(in the rows, 128 means zero)
A state moves one step at a time under one of 7 hidden systems, and each row is a state written as 20 numbers. Each run below is a few steps of one system.
B, run 1 (9 x 20):
[[121 157 124 144 145 105 123 159 137 188 101 151  88 145 206 169 139 116
  133 142]
 [142 102 153 149 121 140 160 149 141 129 130  93  92 160 110  78 190  83
  121 174]
 [109 145 160 131 147 163  97 192 141 100 176 132 125  85 112 167 132 121
   81 139]
 [112 162 139 126 161 175 159 136 136 186 138 157 146 205 114 125 104 148
  117 123]
 [116 124  84 143 140 143 136 124 105 126 113 120 201 136 134 154 181  65
  132 168]
 [146 191 126 122 108 137 162 133 150 135 137 163 130  73 141  90 172 113
   79  97]
 [ 81  96 157  78 129 154 107 132 168 120 122 130 183 142 102  68 112 121
  114 120]
 [117 129 107  77 111 167 142 100 110 147 120 115 141 110 148 203  96  88
  120  86]
 [164 142 169  96 126 126 164  88  57 126 107 136 154 142 168  84 160 143
  134 118]]
G, run 2:
[[ 82 146  79 148 159 151 162 104 125 130 125 131 149 149 113 128 175  86
  113 191]
 [116 197 106 130 122 155 165 122 150 121 146 162 133  76 111 101 163 118
   72 123]
 [ 76 151 131  86 116 168 107 146 162 139 106 161 193 118 121  90 111 135
   99 128]
 [113 129  87  80  81 164 141 105 127 152  80 116 167 109 151 154 128  71
  126 117]
 [167 136 165  80  82 135 148 112  90 110 104 123 148  82 165  89 163 112
  115 100]
 [ 89 106 187  69 136 114  91 138 116 117 101 127 113 105 200 121 127 128
  120 143]
 [ 99 102 150  84 124 158 161  89  94 131 110  88  56 150 146 146 118 108
  126 157]
 [129 155 149 126 131 148 144 104  47  77 135 116  97 102 122 134 140 170
  113 177]
 [ 80 178 117 137 146 117 120 121 118 139  97 164  86 129 154 113 112 193
  123 184]]
S, run 3, 9 rows:
[[166  75 129 163 121  77  78 175 144 113 131 103 146 114 142 150 153  92
  160 125]
 [159  97 177 128 138 115 135 163 168 147 169 109  62 138 138 147 122 100
  121  79]
 [132  77 169 141 175 145 127 139 124 107 184 100 142 185  72 132 115 128
  135 125]
 [124 144 120 149 195 130 146 112  90 140 171 137 113 160 140 210 116 131
  128 125]
 [147 149 107 174 179  88 175  83 117 129 156 156 131 162 117  89 164 144
  137 126]
 [ 85 150  63 158 163 101 124 105 179 109 160 159 140  88 101 134 134 118
  108 124]
 [139 160  91 122 111 132 145 106 172 163 132 165 156 131  99 108  84 154
  126  59]
 [143 101  88 131 114 102  87 123 129 119 113 134 227 119 123 143 112 121
  164  95]
 [165 104 132 106 113  78 121 118 139 149 117 127 118 101 190 154 125  95
  147  57]]
A, run 4 (9 x 20):
[[133 120 178  74 106 186 175 122 114 142 118 105 134 151 132  90 159  84
  101 125]
 [ 85 150 140 107 162 149  99 140  86  96 134 145 177  92 160 169 146 124
  100 165]
 [ 85 158 133  88 144 135 177  80 131 163  99 152 100 148 171  85 142 123
  107 139]
 [ 88 109 122 110 116 165 123 126 124  81 121 104 172 103  95  99 166  90
  106 183]
 [ 93 194 121  86 107 161 137 112 112 130 108 159 107  71 159 142 108 155
   88 127]
 [105 123 138  98 105 147 126 123 123 143  69 135 185 162 136  55 142 133
  137 164]
 [102 138  77 111  91 145 121 119 111 119  88 111 126  71 159 178 146  81
  121 163]
 [138 146 197  80  88 150 137 146 106 135  91 129  97 116 169  76 141 146
  107 138]
 [ 65 110 126 112 141 153  83 156 116 128  92 118 154 145 148 159 122 116
  134 201]]
F, run 5, 9 rows:
[[117 145 115  86 138 154 162  80 138 148 154 145 142 129 117 154  78 129
  112  52]
 [129 103 127 104 146 116 121  74  91  99 130 136 218 146 111  97 113 151
  152 103]
 [115 120  78 107 122  73 128  55 132 109 113 135 121  75 156 136 112 121
  143  90]
 [153 101 155 101  96 115 145  86 129  98 133 113 103 118  89  59 101 166
  135  90]
 [123 113 120 116 105 118  78 120 100  87 121 115 119  87 117 169  64 183
  148 124]
 [168 136 111 139  96 111 153  90  89 157  91 124  87 161 136 125  96 177
  170 122]
 [170 104 115 185 114  71  97 138 107  84 124 111 115 108 111 113 148 158
  164 161]
 [149 145 120 164 108  97 118 161 171 154 130 134  36 113 132 141 103 157
  132 117]
 [162 101 147 173 116 143 106 185 137 141 136 106 124 188  74 123 107 156
  154 148]]
D, run 6, 9 rows:
[[163 119  90 137  76 176 133 135  96 144  96  96 176 153  94 168 119 109
  155 137]
 [192 152 159 158 120 109 110 176  81 121 123 142 169 111 167 129 174 139
  135 130]
 [125 102 167 131 134  95 112 177 177 171 108 126  89 157 180 100 153  98
  135 137]
 [132  86 148 115 112 177 150 145 142 128 155  73  84 141  94 161 132  67
  111 130]
 [144 156 180 129 175 166 146 141  73 112 187 138 139 146 115 159 125 157
  100 119]
 [ 86 143 116 154 207  99 144 111 134 157 138 166 144 182 157 117 154 127
  131 156]
 [111 140  69 146 121 126 172  96 175 124 139 124 107 100 101 106 173  69
  103 135]
 [118 170 141 102 113 166 124 144 156 106 160 156 154  77  89 103 110 150
   79  89]
 [ 90 134 112  93 148 137 103 118 136 164 105 162 200 154 152 150  80 139
  140  99]]
B, run 7:
[[ 75 130 142  83 162 163 122 129 104 139 117 134 177 137 175 167 141  87
  109 149]
 [116 172 133  93 129 164 197  91 104 147 116 138 110 125 159 110 169  95
   89 135]
 [ 76 133 156  83 129 164 126 118 111  83 120 129 159  96 124  80 154 123
   91 172]
 [ 69 169 118  70 109 183 140 108 131 142 106 144 112 102 139 144  89 137
   91 130]
 [119 134 131  85  88 180 148  98  70 133  71 112 159 151 131 105 127 139
  134 165]
 [106 160 123  95  90 131 108 134  99 122  69 137 124  68 191 137 143 127
  115 162]
 [111 133 164  85  78 152 143 135 140 150  76 118  70 133 146  67 124 140
  114 153]
 [100 100 162  90  96 174  92 164 103 112  97  86 109 118 138 162 111 119
  124 180]
 [136 174 167 113 115 168 146 157  85 167 103 133  74 146 175 157 120 153
  114 151]]
L, run 8, 9 rows:
[[ 89 124 190  88 199 142 115 134 116 128 169 149 149 149 154 151 106 139
  105 107]
 [ 87 125 101 118 188 129 173  52 100 138 138 133 135 177 135 142 134 109
  133 142]
 [124 161  94 145 151 105 161  69 109  78 159 150 136  79 107  97 164 138
  105 127]
 [ 79 158 120  93 120 116 110 103 167 117 118 168 126  81 128  83  89 175
  106 105]
 [100 116  79  92  78 163 125  88 127 134  81 113 164 134  96 129  78 135
  148 129]
 [188 138 100 129  71 122 123 115  75 113  95 119 174  87 141 152 137 127
  151 106]
 [157 104 174 103  94  81  99 144 125 131  84 128 114 107 192  88 141 134
  148 114]
 [117  66 156 101  97 139 120 134 132 119 106  68  58 134 132 137 120  93
  139 157]
 [168 134 171 137 122 166 139 149  64 108 156  96  77 132 114 177 120 151
  120 141]]
A, run 9, 9 rows:
[[166 173  98 167 137 116 140 122  95 127 159 143  96 103 128 200 112 157
  127 102]
 [160 117 153 168 147  83 131 143 152 146 132 147 133 179 118  50 147 161
  151 125]
 [115 102  69 173 133 112 105 146 180 121 155 109 114 110  92 185 119  88
  135 129]
 [193 148 168 125 106 144 160 141 135 148 160 135 104 134 107 111 106 155
  114  54]
 [130 101 120 162 172  92  77 155 133 125 143 145 210 158 125 148 120 139
  160 124]
 [153 122  93 138 136  91 174  83 153 158 145 123  76 129 148 155 132  88
  138  73]
 [160  81 188 133 140 113 108 153 135  78 178 110 149 119  89  87 142 131
  124 104]
 [ 90 132 103 129 176 105 106 107 145 133 157 152 115 127 132 191  64 161
  135  97]
 [168  97 127 130 126 122 179  72 121 135 138 112 144 183  89  76 131 125
  154  93]]
L, run 10, 9 rows:
[[191 132  98 159  81 144 121 140  90 104 130 114 186 108  83 153 132 134
  145 115]
 [159 128 156 127 123  72  86 168 141 155 103 157 143 113 201 124 131 139
  148  93]
 [119  53 143 112 114 121 134 123 163 145 109  78  89 172 124 104 135  75
  152 140]
 [166 113 151 143 129 154 135 149  98  88 185  91  96 101  94 187 133 111
  110 117]
 [130 150 187 129 186 112 115 147 103 145 153 164 121 168 160 131 103 191
  128 114]
 [ 74 104  81 157 175 103 136  92 141 138 117 122 112 179 121 126 139 113
  152 187]
 [155 168  80 175 117 127 168 113 145 108 167 135 100  88  74 123 149 129
  104 114]
 [110 149 145 123 130 125  81 166 169 127 135 172 171 116 110  89  90 186
  117 106]
 [100 104  67 117 113 138 119 113 155 175  87 121 165 164 129 164  95  91
  160 123]]
D, run 11:
[[143  92  83 188 139 117 127 138 142 120 156  89 103 145  87 183 137  90
  152 148]
 [196 157 148 177 134 123 156 147 128 125 182 141 115 136  87 108 138 161
  117  89]
 [103 102 124 165 183  95  90 164 191 141 160 150 163 167 106 120 118 130
  138 123]
 [163 120  74 153 125 120 166 105 162 158 155 120 127 139 104 167 126  77
  139  68]
 [166 113 157 133 145 112 125 129 132  87 183 139 192 111  92  90 146 130
  118  73]
 [107 110 125 123 180  70  97 122 171 144 153 156 132 123 169 159  99 124
  139  73]
 [142  77 113 104 125 111 169  55 139 123 139  99 126 146 103 103 120  93
  148  77]
 [128 111 137 123 154  94 102 102 104  53 177 126 137  65 113 144 115 152
  122 102]
 [111 127 126 117 154  77 129  77 140 146 123 156  93 149 150 108  75 186
  151  92]]
G, run 12, 9 rows:
[[136 115 150  86 161 112 173  62 113 113 164 129 136 115 148 120 145  93
  113  64]
 [ 81 101 158  82 180 105 113  77 110  76 160 138 154 106 135 116 112 143
  117 109]
 [ 77 116  97  90 152 114 143  43 119 116 132 129 101 119 133 153  79 140
  134 108]
 [123 119  99 114 109 112 140  51  96  75 123 119 123  97  90  99 102 170
  142 125]
 [110 132  97 125 104  83  86 106 134 101 103 141 103  73 135 127  79 187
  146 125]
 [135  96 106 124  69 112 113 113 150 136  85 102  81 135 103 103  78 161
  167 129]
 [177 100 120 156  68 114  90 158 109 101 109  89  98 100 108 156 109 149
  162 138]
 [185 128 159 160 104 100 105 177 121 158 112 125  78 152 148 135 105 176
  158 121]
 [154  83 144 182 133 107 104 177 130 142 123  97 102 185 119 132 142 125
  167 173]]
F, run 13:
[[130 144 173 115 135  93 113 113  85  80 124 145 109  87 157  78 139 188
  121 145]
 [ 72 120 105 121 110 127 116 105 142 120  96 111  48 119 117 123  89 159
  135 182]
 [172 154 108 159  75 175 157 132  87 113 123 103 103 127  67 134 126 153
  129 156]
 [150 187 121 169 116 110  94 174 106 133 103 168 144 107 155 127 137 185
  131 157]
 [114 117 101 157 102 106 118 155 182 171  74 125  94 159 137  89 141 116
  151 174]
 [172 113 132 156  80 156 123 194 151 123 139  90 117 108  94 144 160  78
  117 135]
 [148 159 188 121 137 148 108 206 124 169 133 152 132 140 177 158 127 137
  110 110]
 [ 98  86 143 126 166 127 120 143 128 161 107 112 141 200 160 137 149  86
  151 174]
 [139 122 123 142 155 135 169 121 123 118 169 107 108 113 136 164 188  49
  101 128]]
S, run 14:
[[123 151 106  82  87 124 151  61  98 126  88 134  94  91 153 121  95 160
  131 106]
 [125 102 112 115  79 102 101  95 105  80  84 110 134  91 112  82 116 164
  154 154]
 [125 123 113 112  66 120  99 132 128 120  86 104  58  75 145 156  90 146
  137 138]
 [173 101 156 135  62 133 114 151 111 114  99  90  87 135 100  94 112 166
  154 147]
 [136 107 142 156 106 131  80 189 109 108 122  92  79 111 128 179 120 137
  139 178]
 [171 135 167 166 113 138 143 177 123 157 130 110  51 169 125 124 135 148
  133 154]
 [130 123 136 190 149 143 113 191 130 110 159 111 117 148  86 141 160 122
  121 192]
 [136 183 135 171 153 155 148 182 145 174 157 154  92 157 128 158 137 134
  100 137]
 [136 149 118 180 161 140 139 165 149 151 148 153 187 180  96  97 168 121
  123 151]]

Name the system that made each run.
run 15:
[[ 94 107 173 125 179  94  82 170 163 153 137 147 105 160 168 136 101 149
  136 129]
 [127  85 106 144 142 154 168 100 124 140 146  82 100 190  84 157 128  86
  145 145]]

G
run 16 (2 x 20):
[[143 143 112 127 132 144 151  89 127 108 159 150 192 133  63  90 106 161
  123  83]
 [107 124  73 128 136  83  83 112 149 122 114 158 199  94 146 147 108 128
  148  99]]

G
run 17, 2 rows:
[[126 149  74 185 131  79 103 144 156 132 103 162 171 118 135  96 164 133
  146 161]
 [145 121  92 148  78 124 129 154 212 144 126 121 113 103  88  97 130  95
  121  99]]

B
run 18:
[[114  97 103 132 135 103 109 109 138  59 160 109 153  59 102 137 155  88
  117 127]
 [122 147 158  89 130 128 134 113 149 152 139 153  80 126 141 126  62 176
  115  66]]

S
run 19 (2 x 20):
[[132 135 194 108 154 103 148 139 135 150 139 140  57 131 192 107 150 125
  107 112]
 [ 78  79 160 123 165 153 110 139 125  96 154  92 104 159  92 136 120 123
  122 185]]

F
run 20, 2 rows:
[[136  90 104 109  93 142 145 116 190 143 134 108 148 130  84 110 114  77
  129  71]
 [173 108 150 104 107 134 101 141 106  98 150 119 191  88 125 160 115 118
  130  62]]

G
run 21 (2 x 20):
[[160  86 157 116  90 123 101 172 122 116 104  94 158 105 158 125 175  69
  135 135]
 [131 125 195  87 127 131 129 158 125 146 126 119  69 115 198 150 139 100
  106 112]]

F
run 22 (2 x 20):
[[139 150 171  90 156 148 126 121  95 135 157 159 173 133 143 155  86 164
  115  64]
 [ 97 110 106 110 173  96 148  63 109 152 102 140 160 173 174 122 139 108
  156 132]]

B
run 23:
[[175 170 153 151 128  92 155 131 107 130 122 159 122 118 164  65 186 149
  120 126]
 [ 70  98 137 123 131 116  87 172 208 132 120 123  99 119 129 102 129 100
  115 158]]

D
run 24:
[[144 128 148  84  56 193 121 143 104 107 108  97 134  93  98 137 100 132
  112 121]
 [150 150 149 102  97 133 104 143  66 147  74 138 148 125 191 154 112 160
  147 132]]

G
run 25:
[[180 144 116 177 120  88 116 138 118 145 117 154 151 160 117  99 113 194
  167 114]
 [134  89  92 184 128  67  89 162 186 139 116 120 122 137 127 124 143 103
  163 145]]

G
run 26 (2 x 20):
[[171 145 109 151 127 174 169 122  83 145 137 121 189 177  92 149 147 112
  134 125]
 [146 157 135 167 164  91 114 163 127 122 145 165 176 106 166 118 194 113
  115 135]]

D
run 27, 2 rows:
[[122 132  49 126 120  97 130  69 146 129 115 147 179 102 122 140 106 117
  148  83]
 [164 101 113 109  86  92 123  91 141 109 116 128 170  94 115  83 116 130
  149  65]]

L
run 28, 2 rows:
[[103 173 117 148 150  77 110 129 145 111 119 179 133  85 157  76 156 164
  112 152]
 [ 66 110 104 109 107 146 124 133 209 150 107 120  94 133 102  98 105 105
  116 144]]

G
run 29:
[[101 112 156  97 159 179 143 135 143 117 170 120 182 141  97 127 146  75
   90 117]
 [111 169 130 103 181 139 156 104 107 141 161 163 155 116 171 176 139 106
   96  89]]

D
run 30, 2 rows:
[[152 122 115 108 138  82 167  63 139 146 130 148 148 130 157  97 137 106
  140  55]
 [101  77 136  94 136  89 100  96 152  68 149 115 145  70 124 102 130 104
  122 101]]

D
run 31:
[[110 131  96 135 142  56 136  87 161 142 112 144  62 107 176 115 131 128
  140 117]
 [130  99  98 131  91 132 142  97 171  95 143 102 116 109  47  80 113 123
  126 111]]

S
run 32:
[[145 123  93 138  68 182 161 138 155 151 116  90  90 138  73 138 121  92
  124 136]
 [174 144 170 132 106 155  94 190  83 110 130 134 193 113 126 138 135 155
  125 126]]

B
